50 stands for zero in the data rows.
Some points, one per row:
Array([51, 74, 47, 43, 51, 62, 40, 48, 47, 41, 56, 57, 52, 57, 45, 47, 49, 52,
       53, 53, 58, 49, 45, 46])
Array([26, 30, 53, 66, 82, 60, 59, 44, 53, 62, 28, 38, 51, 46, 67, 43, 55, 39,
       80, 49, 26, 41, 59, 62])
Array([42, 44, 47, 67, 45, 56, 50, 64, 56, 57, 50, 40, 41, 51, 50, 65, 27, 42,
       58, 44, 57, 41, 53, 48])
Array([39, 69, 49, 41, 77, 71, 53, 42, 35, 33, 43, 51, 64, 45, 59, 30, 58, 38,
       73, 56, 26, 49, 48, 43])
Array([45, 54, 65, 47, 37, 73, 45, 59, 40, 46, 42, 51, 51, 42, 58, 31, 65, 38,
       49, 48, 30, 48, 49, 58])
Array([46, 51, 50, 51, 43, 58, 51, 58, 47, 51, 50, 48, 39, 55, 48, 56, 44, 56,
       50, 50, 47, 55, 49, 49])
Array([49, 37, 46, 73, 47, 42, 72, 34, 52, 50, 43, 44, 48, 44, 46, 62, 41, 55,
       55, 49, 43, 42, 66, 42])
Array([48, 48, 48, 55, 59, 47, 53, 46, 57, 54, 55, 43, 54, 47, 44, 50, 53, 50,
       52, 55, 58, 49, 52, 50])
Array([48, 68, 59, 42, 43, 67, 37, 56, 49, 46, 57, 59, 61, 54, 40, 45, 60, 39,
       32, 67, 65, 55, 51, 44])
Array([53, 42, 63, 41, 55, 41, 42, 61, 35, 44, 44, 47, 56, 36, 42, 46, 47, 38,
       63, 47, 35, 51, 59, 51])
Array([54, 43, 52, 46, 49, 47, 54, 52, 58, 56, 20, 41, 41, 66, 52, 50, 50, 69,
       54, 33, 37, 44, 35, 68])
Array([51, 24, 56, 39, 48, 62, 40, 50, 49, 56, 54, 54, 44, 38, 37, 48, 60, 66,
       30, 54, 40, 59, 44, 56])
Array([44, 37, 68, 48, 41, 51, 64, 58, 65, 55, 46, 62, 55, 31, 49, 42, 68, 34,
       49, 43, 72, 48, 54, 32])
Array([40, 50, 46, 67, 47, 54, 50, 61, 54, 58, 51, 42, 42, 53, 52, 62, 30, 46,
       56, 43, 56, 42, 54, 44])
Array([52, 66, 49, 44, 47, 41, 50, 46, 43, 39, 49, 59, 61, 49, 61, 43, 50, 35,
       49, 48, 61, 45, 56, 49])
Array([56, 44, 49, 47, 49, 45, 63, 46, 51, 44, 40, 55, 43, 56, 49, 52, 54, 59,
       47, 50, 49, 52, 41, 52])
Array([56, 48, 52, 38, 68, 28, 45, 58, 38, 42, 50, 45, 61, 48, 49, 49, 44, 39,
       63, 54, 45, 52, 51, 50])
Array([63, 16, 51, 47, 38, 70, 31, 38, 68, 56, 42, 67, 32, 39, 30, 59, 38, 84,
       18, 17, 50, 39, 34, 57])
Array([56, 34, 46, 46, 44, 40, 57, 60, 35, 44, 53, 42, 51, 32, 38, 55, 50, 47,
       48, 53, 37, 54, 45, 46])
Array([56, 35, 51, 48, 58, 58, 48, 44, 56, 61, 46, 49, 49, 61, 41, 49, 60, 72,
       40, 65, 51, 45, 44, 65])
Array([54, 45, 60, 38, 35, 36, 43, 47, 38, 48, 62, 56, 50, 21, 47, 56, 51, 43,
       50, 42, 37, 70, 70, 41])
Array([59, 59, 50, 40, 29, 26, 62, 53, 53, 45, 41, 44, 50, 52, 61, 49, 52, 52,
       46, 29, 55, 51, 44, 50])
Array([49, 70, 45, 39, 29, 50, 54, 48, 37, 43, 53, 59, 64, 50, 49, 41, 75, 45,
       34, 64, 51, 51, 59, 37])
Array([43, 53, 54, 48, 38, 63, 42, 68, 46, 55, 43, 61, 45, 67, 58, 47, 45, 56,
       49, 53, 61, 42, 55, 50])
Array([53, 43, 61, 55, 46, 56, 52, 53, 60, 52, 43, 52, 51, 44, 43, 50, 49, 48,
       52, 38, 61, 40, 51, 44])
Array([40, 62, 35, 47, 47, 53, 53, 57, 44, 49, 58, 46, 50, 52, 54, 53, 44, 53,
       57, 53, 57, 46, 47, 40])
Array([55, 42, 59, 60, 53, 49, 59, 39, 55, 45, 52, 59, 42, 52, 46, 53, 49, 51,
       44, 54, 51, 63, 58, 55])
Array([49, 69, 42, 49, 56, 56, 22, 62, 50, 64, 67, 42, 52, 60, 43, 58, 46, 56,
       57, 63, 54, 48, 43, 46])
Array([54, 36, 49, 44, 38, 41, 57, 67, 30, 45, 41, 54, 52, 44, 61, 42, 51, 53,
       65, 49, 33, 37, 48, 48])
Array([44, 64, 39, 49, 57, 46, 37, 44, 37, 60, 67, 64, 50, 67, 71, 48, 58, 64,
       67, 79, 36, 57, 54, 46])
Array([55, 38, 67, 54, 50, 59, 50, 54, 65, 52, 38, 56, 52, 42, 41, 49, 44, 46,
       54, 30, 64, 36, 53, 44])
Array([65, 29, 58, 42, 48, 36, 29, 69, 50, 65, 63, 64, 39, 46, 54, 57, 33, 58,
       68, 41, 42, 54, 49, 45])
Array([50, 68, 40, 47, 61, 54, 23, 55, 52, 65, 74, 38, 54, 62, 42, 58, 46, 55,
       56, 67, 53, 50, 46, 45])
Array([32, 32, 39, 78, 62, 50, 69, 45, 60, 66, 36, 44, 50, 56, 64, 59, 55, 32,
       40, 55, 51, 31, 48, 47])
Array([51, 19, 57, 43, 52, 64, 51, 69, 37, 45, 52, 47, 44, 30, 43, 41, 55, 55,
       48, 61, 21, 57, 30, 55])
Array([50, 67, 42, 55, 47, 50, 47, 42, 43, 44, 56, 52, 54, 55, 52, 47, 51, 48,
       48, 57, 48, 51, 57, 49])
Array([48, 59, 48, 29, 57, 55, 43, 48, 44, 47, 45, 46, 60, 53, 41, 46, 54, 47,
       41, 48, 59, 46, 59, 57])
Array([30, 73, 60, 75, 45, 81, 38, 81, 50, 50, 42, 34, 66, 50, 59, 45, 29, 19,
       72, 51, 52, 22, 44, 37])
Array([48, 62, 42, 41, 57, 37, 37, 45, 52, 58, 57, 18, 54, 46, 43, 57, 46, 55,
       50, 40, 38, 55, 49, 55])
Array([42, 46, 35, 54, 38, 49, 52, 51, 53, 67, 58, 47, 46, 57, 51, 61, 54, 55,
       28, 60, 62, 51, 61, 56])
Array([52, 43, 40, 33, 52, 53, 50, 56, 41, 48, 58, 48, 43, 46, 35, 51, 44, 59,
       51, 49, 51, 56, 48, 51])
Array([50, 66, 52, 47, 47, 40, 53, 45, 46, 34, 48, 62, 63, 48, 63, 41, 51, 31,
       49, 50, 64, 48, 58, 46])
Array([27, 75, 32, 57, 64, 77, 47, 55, 29, 47, 61, 45, 61, 64, 64, 34, 63, 58,
       64, 90, 27, 48, 37, 38])
Array([50, 56, 46, 39, 38, 41, 57, 61, 49, 49, 40, 48, 50, 51, 54, 49, 41, 47,
       50, 27, 65, 40, 52, 47])
Array([42, 33, 56, 54, 61, 53, 68, 45, 54, 60, 23, 36, 64, 44, 45, 41, 70, 33,
       42, 47, 42, 42, 62, 63])
Array([51, 77, 37, 41, 66, 60,  8, 62, 49, 69, 74, 34, 61, 65, 34, 59, 46, 57,
       57, 74, 47, 48, 42, 46])
Array([49, 64, 48, 39, 26, 50, 56, 52, 37, 44, 52, 57, 63, 48, 48, 42, 71, 50,
       39, 61, 52, 50, 59, 38])
Array([36, 39, 47, 80, 44, 61, 53, 68, 59, 57, 52, 36, 35, 54, 49, 69, 12, 44,
       62, 42, 59, 39, 59, 46])
Array([51, 74, 57, 44, 48, 69, 31, 57, 46, 50, 53, 60, 66, 60, 37, 44, 61, 39,
       26, 67, 63, 53, 48, 48])
Array([58, 52, 46, 38, 37, 41, 55, 54, 56, 52, 44, 51, 44, 56, 45, 60, 55, 66,
       42, 39, 55, 52, 32, 42])
Array([55, 34, 50, 41, 38, 41, 57, 65, 27, 49, 37, 64, 51, 42, 62, 38, 57, 49,
       67, 49, 25, 39, 50, 43])
Array([44, 39, 48, 65, 50, 56, 47, 32, 55, 56, 57, 49, 44, 43, 54, 54, 47, 57,
       36, 48, 39, 54, 59, 55])
Array([49, 51, 56, 43, 38, 62, 40, 66, 50, 56, 38, 64, 47, 68, 52, 46, 44, 58,
       53, 50, 61, 39, 56, 52])
Array([79, 44, 27, 44, 27, 26, 45, 91,  0, 35, 77, 47, 40, 58, 19, 62, 52, 56,
       40, 99, 33, 63, 30, 57])
Array([43, 46, 72, 68, 49, 37, 44, 63, 41, 46, 36, 53, 59, 50, 72, 46, 33, 20,
       68, 55, 40, 44, 70, 56])
Array([56, 55, 42, 57, 55, 51, 48, 51, 50, 48, 53, 39, 51, 48, 27, 56, 45, 47,
       48, 50, 63, 39, 46, 48])
Array([58, 28, 46, 51, 43, 60, 40, 43, 60, 54, 47, 56, 40, 44, 39, 57, 40, 70,
       31, 30, 48, 37, 43, 54])
Array([53, 15, 63, 38, 45, 66, 41, 52, 53, 58, 56, 53, 45, 33, 34, 49, 61, 66,
       24, 54, 36, 60, 46, 57])
Array([50, 64, 46, 46, 55, 47, 44, 45, 47, 48, 48, 47, 61, 55, 44, 49, 52, 48,
       50, 54, 52, 45, 55, 47])
Array([57, 58, 48, 42, 35, 31, 59, 52, 56, 47, 42, 44, 49, 52, 60, 53, 50, 51,
       49, 30, 56, 50, 43, 50])
Array([52, 37, 41, 31, 46, 18, 64, 59, 64, 73, 51, 35, 48, 61, 67, 61, 58, 73,
       45, 52, 55, 65, 27, 50])
Array([55, 66, 50, 40, 76, 53, 25, 52, 53, 48, 60, 40, 55, 55, 47, 46, 36, 46,
       64, 46, 54, 50, 41, 60])
Array([49, 64, 54, 46, 48, 60, 42, 53, 50, 45, 54, 56, 57, 53, 41, 46, 59, 41,
       38, 60, 58, 56, 50, 46])
Array([53, 48, 53, 41, 49, 52, 43, 63, 51, 50, 56, 53, 46, 42, 49, 53, 42, 46,
       65, 44, 49, 50, 39, 38])
Array([45, 90, 34, 49, 44, 46, 62, 45, 37, 23, 54, 44, 72, 59, 49, 41, 52, 26,
       40, 68, 71, 40, 49, 39])
Array([59, 40, 49, 66, 49, 53, 48, 12, 67, 70, 57, 55, 35, 50, 32, 77, 38, 86,
       51, 47, 48, 54, 73, 47])
Array([45, 24, 78, 49, 47, 59, 55, 66, 76, 73, 45, 52, 59, 42, 46, 50, 67, 59,
       39, 53, 70, 52, 46, 36])
Array([56, 41, 55, 42, 48, 54, 50, 50, 54, 57, 29, 47, 42, 60, 54, 51, 49, 65,
       53, 37, 40, 45, 39, 68])
Array([45, 65, 66, 61, 41, 70, 22, 56, 61, 62, 62, 62, 48, 55, 55, 54, 39, 40,
       52, 54, 60, 51, 58, 46])
Array([49, 60, 57, 45, 56, 57, 45, 61, 43, 39, 58, 45, 52, 47, 50, 41, 49, 38,
       57, 53, 42, 61, 43, 50])
Array([45, 56, 56, 61, 59, 47, 41, 48, 57, 49, 45, 62, 57, 64, 84, 38, 37, 36,
       58, 59, 65, 42, 48, 67])
Array([38, 67, 48, 42, 67, 62, 51, 43, 38, 35, 47, 53, 57, 47, 58, 31, 60, 38,
       70, 58, 35, 52, 47, 48])
Array([40, 46, 45, 66, 45, 52, 53, 63, 55, 57, 48, 41, 41, 56, 51, 60, 30, 44,
       57, 47, 56, 44, 55, 50])
Array([51, 51, 57, 59, 61, 57, 47, 44, 57, 46, 59, 51, 44, 43, 39, 51, 48, 47,
       60, 51, 53, 57, 52, 47])
Array([54, 49, 47, 37, 41, 40, 57, 56, 61, 54, 42, 49, 43, 55, 48, 62, 55, 66,
       43, 37, 54, 55, 29, 37])
10 more points follow, each with its number after it:
Array([40, 61, 56, 45, 52, 50, 55, 47, 42, 36, 47, 61, 61, 51, 61, 38, 66, 41,
       46, 66, 55, 53, 51, 41]) 0
Array([69, 36, 45, 45, 31, 38, 40, 59, 43, 56, 58, 51, 46, 43, 31, 61, 43, 58,
       37, 46, 47, 49, 52, 51]) 1
Array([32, 48, 49, 71, 56, 67, 53, 38, 63, 70, 50, 48, 45, 40, 42, 64, 47, 46,
       65, 44, 43, 45, 69, 29]) 2
Array([50, 17, 61, 35, 48, 71, 37, 49, 52, 62, 57, 56, 42, 29, 33, 49, 64, 66,
       27, 54, 35, 62, 40, 54]) 3
Array([66, 53, 71, 52, 23, 42, 55, 44, 61, 31, 41, 65, 35, 46, 52, 51, 42, 41,
       29, 16, 56, 67, 52, 57]) 4
Array([64, 66, 42, 46, 40, 72, 47, 34, 35, 28, 56, 64, 25, 53, 49, 41, 50, 70,
       61, 38, 19, 57, 36, 58]) 5
Array([48, 65, 55, 43, 42, 58, 48, 49, 48, 42, 53, 61, 54, 48, 53, 40, 60, 41,
       46, 52, 53, 56, 54, 45]) 6
Array([66, 22, 34, 41, 49, 31, 57, 43, 32, 42, 54, 54, 45, 30, 57, 47, 38, 60,
       59, 36, 34, 41, 46, 59]) 7
Array([59, 46, 44, 60, 52, 51, 46, 29, 62, 64, 59, 49, 43, 55, 43, 65, 44, 69,
       49, 45, 46, 48, 62, 48]) 8
Array([46, 61, 50, 50, 58, 47, 43, 48, 53, 53, 61, 46, 51, 48, 61, 49, 43, 46,
       61, 47, 50, 54, 52, 48]) 9
Which three of these numbered points are nearest to each point below by angle, seen from the average point of the first points? Their numbers follow each, nearest first.
Array([50, 73, 59, 44, 42, 67, 34, 55, 46, 43, 56, 61, 63, 57, 41, 44, 61, 42,
       32, 67, 64, 55, 49, 45]) > 6 0 4
Array([36, 45, 47, 73, 43, 57, 51, 65, 56, 58, 50, 41, 39, 52, 53, 66, 28, 41,
       56, 45, 58, 42, 57, 46]) > 2 8 9
Array([38, 66, 57, 45, 48, 51, 56, 48, 39, 32, 45, 64, 65, 52, 61, 34, 68, 32,
       44, 75, 56, 56, 55, 45]) > 0 6 9
Array([41, 46, 47, 66, 52, 61, 52, 42, 62, 64, 51, 48, 41, 42, 42, 60, 48, 43,
       63, 43, 44, 48, 58, 37]) > 2 8 9
Array([38, 45, 45, 74, 48, 55, 51, 65, 57, 59, 51, 39, 35, 58, 52, 68, 19, 41,
       63, 44, 58, 41, 55, 47]) > 2 8 9
Array([64, 67, 46, 32, 23, 15, 65, 51, 60, 47, 33, 39, 50, 54, 65, 56, 52, 53,
       41,  8, 55, 54, 39, 44]) > 4 7 1
Array([56,  0, 62, 31, 52, 76, 33, 39, 53, 62, 60, 54, 39, 22, 28, 46, 65, 81,
       17, 53, 23, 65, 36, 63]) > 3 1 7
Array([59, 22, 48, 56, 51, 52, 57, 42, 45, 34, 47, 56, 41, 35, 47, 48, 36, 53,
       39, 37, 42, 45, 44, 63]) > 7 4 3
Array([56,  5, 60, 30, 49, 70, 34, 49, 47, 63, 58, 58, 44, 25, 33, 47, 67, 77,
       18, 52, 28, 62, 36, 60]) > 3 1 7
Array([57, 37, 43, 44, 50, 39, 55, 48, 42, 46, 53, 50, 47, 41, 53, 47, 44, 57,
       53, 43, 40, 47, 48, 52]) > 7 1 5
Array([63, 28, 40, 42, 51, 37, 56, 44, 33, 42, 54, 55, 43, 33, 57, 44, 38, 61,
       54, 37, 37, 44, 46, 60]) > 7 1 5
Array([57, 45, 51, 61, 52, 51, 44, 29, 64, 65, 56, 52, 40, 56, 36, 67, 44, 72,
       53, 50, 49, 53, 65, 50]) > 8 2 1
Array([23, 25, 51, 71, 94, 61, 64, 33, 60, 69, 27, 35, 50, 44, 67, 44, 53, 40,
       81, 49, 20, 47, 57, 61]) > 2 9 8
Array([52, 11, 60, 35, 48, 67, 36, 51, 54, 62, 52, 55, 45, 33, 32, 45, 61, 69,
       24, 54, 32, 59, 44, 59]) > 3 1 7
Array([48, 67, 64, 45, 31, 47, 48, 58, 51, 44, 67, 58, 47, 47, 78, 39, 59, 36,
       46, 49, 53, 73, 44, 47]) > 6 0 4
Array([60, 65, 42, 41, 48, 63, 49, 32, 33, 31, 56, 59, 30, 48, 48, 38, 56, 67,
       60, 39, 20, 64, 39, 56]) > 5 7 6
Array([63, 42, 47, 61, 56, 47, 43, 22, 65, 64, 59, 52, 40, 58, 35, 64, 45, 84,
       50, 45, 46, 50, 64, 47]) > 8 2 1
Array([56, 79, 56, 68, 42, 64, 49, 43, 39, 17, 59, 64, 42, 52, 47, 44, 38, 24,
       49, 51, 53, 61, 55, 55]) > 6 4 5
Array([57, 58, 52, 38, 28, 30, 61, 52, 52, 45, 42, 46, 46, 50, 59, 53, 51, 51,
       47, 30, 53, 58, 43, 55]) > 4 7 1
Array([44, 42, 60, 47, 57, 60, 52, 44, 62, 43, 50, 58, 41, 43, 34, 59, 64, 51,
       27, 53, 47, 74, 38, 40]) > 3 4 6
Array([46, 40, 61, 65, 53, 54, 57, 47, 56, 43, 36, 55, 46, 52, 55, 47, 47, 33,
       39, 46, 49, 52, 51, 62]) > 4 0 2
Array([64, 59, 51, 38, 19, 25, 66, 54, 56, 42, 34, 44, 49, 51, 60, 55, 51, 53,
       42, 19, 58, 50, 40, 50]) > 4 1 7
Array([42, 63, 55, 43, 49, 51, 57, 49, 40, 37, 46, 63, 60, 54, 58, 39, 64, 40,
       50, 66, 54, 56, 50, 41]) > 0 6 5
Array([45, 44, 61, 34, 53, 57, 48, 46, 52, 53, 36, 45, 55, 42, 48, 43, 64, 54,
       43, 39, 39, 52, 48, 55]) > 3 4 6
Array([48, 63, 52, 59, 54, 57, 31, 56, 54, 56, 67, 55, 46, 58, 53, 56, 38, 47,
       59, 62, 54, 58, 48, 46]) > 9 2 8
Array([50, 57, 50, 35, 38, 41, 57, 58, 46, 40, 39, 51, 54, 50, 57, 48, 40, 44,
       45, 27, 67, 42, 54, 50]) > 4 6 7
Array([34, 72, 38, 58, 53, 66, 49, 56, 38, 49, 57, 44, 57, 63, 57, 45, 61, 50,
       57, 83, 38, 49, 42, 43]) > 0 6 5
Array([55, 46, 50, 59, 52, 52, 47, 32, 61, 58, 57, 51, 44, 54, 40, 63, 45, 69,
       49, 51, 48, 53, 59, 48]) > 8 2 1
Array([55, 47, 48, 59, 50, 48, 47, 33, 57, 58, 56, 47, 43, 50, 38, 63, 45, 65,
       47, 51, 49, 52, 59, 49]) > 8 2 1
Array([34, 40, 29, 57, 61, 65, 63, 39, 60, 56, 58, 63, 43, 60, 42, 55, 79, 68,
       19, 73, 49, 62, 32, 32]) > 3 0 8
Array([61, 57, 44, 48, 35, 27, 34, 73, 47, 60, 53, 58, 53, 63, 53, 68, 34, 55,
       60, 51, 67, 34, 48, 33]) > 1 9 8
Array([62, 54, 42, 45, 36, 27, 33, 73, 49, 65, 56, 64, 53, 65, 53, 66, 36, 58,
       62, 52, 69, 32, 49, 31]) > 1 8 9
Array([61, 52, 51, 46, 33, 18, 28, 70, 56, 68, 53, 57, 55, 65, 55, 72, 28, 54,
       62, 50, 77, 30, 53, 36]) > 1 8 9
Array([34, 40, 36, 75, 59, 53, 67, 47, 62, 61, 43, 45, 46, 57, 60, 55, 54, 40,
       45, 55, 48, 41, 42, 47]) > 2 8 0
Array([61, 63, 48, 37, 23, 26, 63, 51, 54, 46, 36, 45, 47, 51, 55, 53, 51, 56,
       42, 17, 55, 55, 45, 50]) > 4 1 7
Array([57, 45, 47, 60, 53, 53, 44, 27, 61, 70, 57, 55, 41, 54, 38, 69, 44, 79,
       49, 49, 48, 52, 63, 45]) > 8 2 1
Array([31, 70, 39, 55, 53, 68, 47, 56, 36, 52, 57, 45, 57, 59, 61, 38, 65, 56,
       60, 85, 36, 50, 40, 43]) > 0 6 5
Array([35, 71, 38, 57, 55, 69, 48, 57, 37, 50, 57, 45, 55, 62, 55, 38, 61, 52,
       60, 80, 38, 47, 38, 44]) > 0 6 5
Array([60, 55, 43, 49, 34, 26, 31, 70, 50, 66, 57, 58, 52, 65, 53, 69, 36, 61,
       61, 52, 62, 35, 52, 29]) > 1 8 9
Array([54, 43, 51, 61, 51, 51, 44, 29, 63, 64, 56, 51, 41, 57, 40, 63, 45, 75,
       48, 52, 47, 52, 63, 50]) > 8 2 1
Array([42, 72, 49, 60, 52, 62, 26, 55, 55, 56, 71, 57, 46, 58, 57, 60, 35, 44,
       60, 67, 57, 59, 45, 43]) > 9 2 6
Array([62, 57, 49, 40, 24, 27, 62, 53, 56, 46, 38, 42, 49, 52, 65, 51, 52, 54,
       42, 22, 55, 47, 41, 55]) > 4 7 1
Now 10 new points, numbered from 0 again:
Array([47, 56, 63, 55, 34, 63, 40, 68, 54, 53, 55, 44, 43, 53, 60, 42, 49, 42,
       47, 52, 48, 55, 39, 60]) 0
Array([48, 46, 46, 56, 60, 43, 56, 37, 63, 52, 54, 66, 48, 55, 58, 53, 55, 44,
       39, 52, 65, 54, 51, 46]) 1
Array([50, 55, 65, 53, 38, 65, 35, 72, 49, 53, 53, 45, 47, 54, 60, 40, 53, 43,
       43, 54, 42, 53, 38, 61]) 2
Array([49, 77, 42, 41, 57, 46, 40, 46, 42, 43, 46, 40, 73, 55, 35, 52, 53, 45,
       50, 60, 56, 39, 56, 42]) 3
Array([53, 53, 40, 34, 41, 43, 60, 52, 62, 53, 40, 51, 43, 53, 47, 62, 62, 70,
       49, 34, 55, 52, 27, 34]) 4
Array([49, 55, 63, 56, 36, 68, 37, 71, 48, 54, 52, 45, 47, 52, 61, 42, 49, 43,
       46, 49, 42, 50, 39, 61]) 5
Array([52, 42, 63, 43, 53, 43, 45, 59, 40, 44, 43, 50, 56, 41, 48, 45, 49, 37,
       60, 47, 37, 51, 57, 49]) 6
Array([44, 49, 26, 50, 34, 48, 51, 54, 51, 74, 60, 48, 45, 63, 44, 60, 59, 58,
       24, 61, 64, 49, 63, 54]) 7
Array([52, 73, 42, 42, 53, 62, 39, 48, 48, 41, 59, 55, 53, 56, 44, 45, 49, 51,
       54, 53, 59, 45, 43, 45]) 8
Array([53,  3, 76, 27, 80, 73, 39, 43, 79, 29, 38, 57, 47, 19, 11, 50, 42, 60,
       21, 11, 48, 66, 23, 44]) 9
Which three of these numbered points are nearest to each point below by angle, seen from the average point of the first points? Their numbers follow each, nearest first.
Array([52, 73, 46, 42, 56, 64, 36, 46, 48, 42, 59, 58, 53, 59, 46, 41, 49, 52,
       56, 54, 56, 49, 43, 49]) > 8 3 2
Array([48, 71, 44, 42, 61, 44, 43, 42, 44, 43, 46, 48, 64, 58, 40, 49, 53, 48,
       52, 58, 59, 44, 58, 45]) > 3 8 1
Array([62, 60, 49, 36, 26, 22, 66, 53, 54, 45, 36, 45, 51, 54, 65, 54, 51, 56,
       42, 24, 57, 50, 40, 49]) > 4 1 7
Array([51, 76, 40, 43, 58, 43, 35, 46, 44, 47, 50, 43, 68, 60, 41, 49, 55, 47,
       48, 58, 56, 41, 53, 47]) > 3 8 7
Array([52, 50, 71, 19, 69, 76, 18, 94, 39, 55, 47, 56, 58, 54, 36, 44, 52, 52,
       81, 68, 43, 46, 20, 43]) > 2 5 6
Array([61, 59, 47, 36, 27, 24, 63, 50, 55, 44, 37, 45, 50, 52, 63, 50, 52, 55,
       43, 20, 50, 51, 43, 49]) > 4 1 6
Array([60, 21, 72, 79, 54, 47, 79, 32, 70, 36, 55, 78, 31, 57, 50, 61, 48, 53,
       34, 71, 58, 82, 53, 56]) > 1 9 7
Array([55, 83, 45, 42, 57, 68, 33, 51, 44, 37, 60, 57, 54, 62, 45, 42, 46, 50,
       55, 54, 57, 44, 42, 47]) > 8 3 2
Array([58, 58, 47, 41, 29, 25, 61, 52, 52, 46, 37, 45, 53, 49, 61, 54, 52, 53,
       40, 26, 51, 48, 43, 46]) > 4 1 7
Array([51, 51, 60, 37, 58, 64, 31, 71, 48, 53, 50, 51, 50, 53, 44, 44, 53, 51,
       67, 55, 43, 47, 35, 45]) > 2 5 0
Array([48, 84, 42, 37, 59, 48, 32, 39, 46, 44, 47, 44, 72, 59, 37, 52, 51, 44,
       57, 61, 61, 41, 57, 48]) > 3 8 7
Array([49, 61, 56, 49, 57, 57, 46, 63, 43, 37, 56, 43, 52, 48, 48, 41, 49, 33,
       53, 59, 44, 60, 39, 53]) > 2 0 5
Array([57, 59, 52, 39, 42, 40, 56, 50, 52, 41, 42, 47, 45, 46, 48, 55, 48, 54,
       56, 26, 46, 55, 41, 42]) > 4 9 6
Array([62, 44, 56, 31, 75, 18, 36, 63, 35, 39, 53, 47, 66, 47, 50, 47, 43, 34,
       61, 59, 49, 56, 51, 58]) > 6 3 9
Array([50, 52, 60, 25, 74, 69, 20, 88, 41, 64, 47, 49, 59, 55, 38, 46, 57, 51,
       75, 66, 35, 43, 23, 37]) > 2 5 6
Array([63, 24, 54, 45, 41, 69, 35, 43, 63, 52, 51, 59, 38, 39, 34, 60, 35, 77,
       26, 26, 55, 36, 36, 51]) > 9 4 7
Array([59, 44, 52, 38, 67, 29, 48, 60, 42, 43, 49, 50, 59, 47, 48, 52, 42, 34,
       59, 53, 53, 51, 49, 53]) > 6 3 9
Array([60, 46, 59, 35, 72, 17, 39, 65, 35, 37, 57, 45, 61, 45, 50, 47, 37, 40,
       62, 57, 49, 60, 47, 52]) > 6 3 9
Array([49, 52, 58, 39, 56, 61, 35, 70, 45, 53, 50, 50, 53, 51, 46, 47, 53, 53,
       67, 59, 45, 44, 35, 43]) > 2 5 8
Array([43, 46, 55, 46, 48, 51, 47, 65, 50, 55, 60, 44, 48, 47, 60, 44, 55, 51,
       51, 60, 41, 64, 37, 49]) > 2 0 5
Array([52, 68, 43, 44, 55, 46, 43, 44, 46, 47, 49, 49, 62, 55, 45, 52, 51, 48,
       51, 54, 54, 43, 55, 44]) > 3 8 1
Array([50, 58, 68, 57, 37, 67, 33, 78, 47, 51, 55, 44, 45, 57, 63, 44, 46, 40,
       43, 52, 38, 56, 34, 61]) > 2 5 0
Array([48, 64, 62, 43, 36, 44, 48, 59, 54, 45, 63, 53, 48, 45, 67, 43, 54, 37,
       47, 45, 55, 71, 47, 51]) > 0 2 5
Array([39, 50, 30, 56, 30, 50, 54, 52, 53, 73, 58, 43, 48, 62, 45, 62, 57, 60,
       21, 61, 62, 52, 67, 53]) > 7 1 4
Array([48, 65, 44, 51, 44, 56, 46, 57, 48, 47, 56, 52, 54, 59, 49, 49, 51, 47,
       44, 62, 62, 47, 41, 44]) > 8 3 7
Array([57, 37, 66, 30, 61, 48, 31, 79, 40, 53, 41, 43, 60, 29, 39, 53, 35, 37,
       81, 29, 36, 35, 43, 35]) > 6 9 5
Array([49, 54, 60, 55, 40, 62, 43, 66, 51, 51, 47, 46, 47, 54, 58, 43, 49, 42,
       46, 49, 45, 52, 41, 60]) > 5 2 0
Array([57, 38, 60, 28, 62, 45, 31, 70, 41, 58, 39, 50, 59, 39, 42, 52, 41, 42,
       74, 35, 42, 38, 52, 47]) > 6 9 3
Array([48, 46, 48, 51, 63, 42, 57, 30, 72, 50, 52, 76, 47, 55, 53, 54, 58, 37,
       32, 44, 79, 60, 54, 50]) > 1 7 9
Array([55, 43, 54, 36, 71, 24, 45, 60, 42, 41, 47, 47, 62, 47, 51, 49, 41, 34,
       64, 58, 50, 54, 51, 52]) > 6 3 9
Array([51, 37, 64, 38, 59, 44, 45, 63, 33, 40, 39, 50, 59, 31, 43, 45, 46, 30,
       69, 48, 29, 50, 61, 48]) > 6 9 3
Array([50, 46, 49, 51, 60, 42, 53, 36, 67, 52, 55, 66, 48, 53, 49, 56, 56, 42,
       31, 47, 71, 59, 51, 49]) > 1 7 9
Array([63, 60, 49, 63, 44, 74, 34, 39, 50, 56, 56, 62, 39, 54, 28, 49, 55, 55,
       52, 46, 57, 33, 61, 57]) > 8 7 3
Array([49, 60, 51, 55, 50, 54, 39, 54, 51, 52, 59, 54, 48, 54, 51, 54, 44, 48,
       53, 58, 53, 54, 47, 46]) > 8 0 2
Array([60, 26, 73, 80, 53, 37, 79, 21, 66, 31, 57, 75, 30, 56, 49, 54, 46, 53,
       32, 59, 57, 87, 70, 56]) > 1 9 7
Array([50, 58, 55, 47, 46, 53, 42, 55, 52, 51, 46, 50, 56, 52, 65, 40, 48, 41,
       51, 42, 56, 40, 49, 59]) > 5 0 2
Array([58, 36, 67, 41, 60, 44, 43, 63, 31, 35, 38, 41, 61, 26, 35, 48, 39, 24,
       68, 39, 24, 50, 61, 51]) > 6 9 3
Array([44, 36, 50, 38, 68, 33, 69, 37, 68, 58, 50, 63, 61, 43, 56, 37, 82, 30,
       37, 54, 75, 61, 55, 50]) > 1 7 9
Array([50, 65, 64, 43, 35, 43, 49, 56, 53, 42, 65, 58, 48, 46, 71, 39, 55, 36,
       47, 46, 55, 75, 48, 48]) > 0 2 5
Array([58, 57, 45, 41, 31, 33, 61, 51, 53, 49, 40, 47, 47, 49, 58, 53, 52, 52,
       46, 28, 54, 51, 41, 51]) > 4 1 7
Array([60, 35, 65, 26, 63, 41, 27, 78, 36, 59, 33, 39, 62, 26, 36, 55, 35, 35,
       85, 28, 34, 32, 48, 43]) > 6 9 3
Array([43, 51, 59, 46, 39, 64, 37, 71, 48, 56, 39, 63, 43, 69, 52, 47, 39, 50,
       50, 48, 67, 39, 55, 55]) > 5 0 2
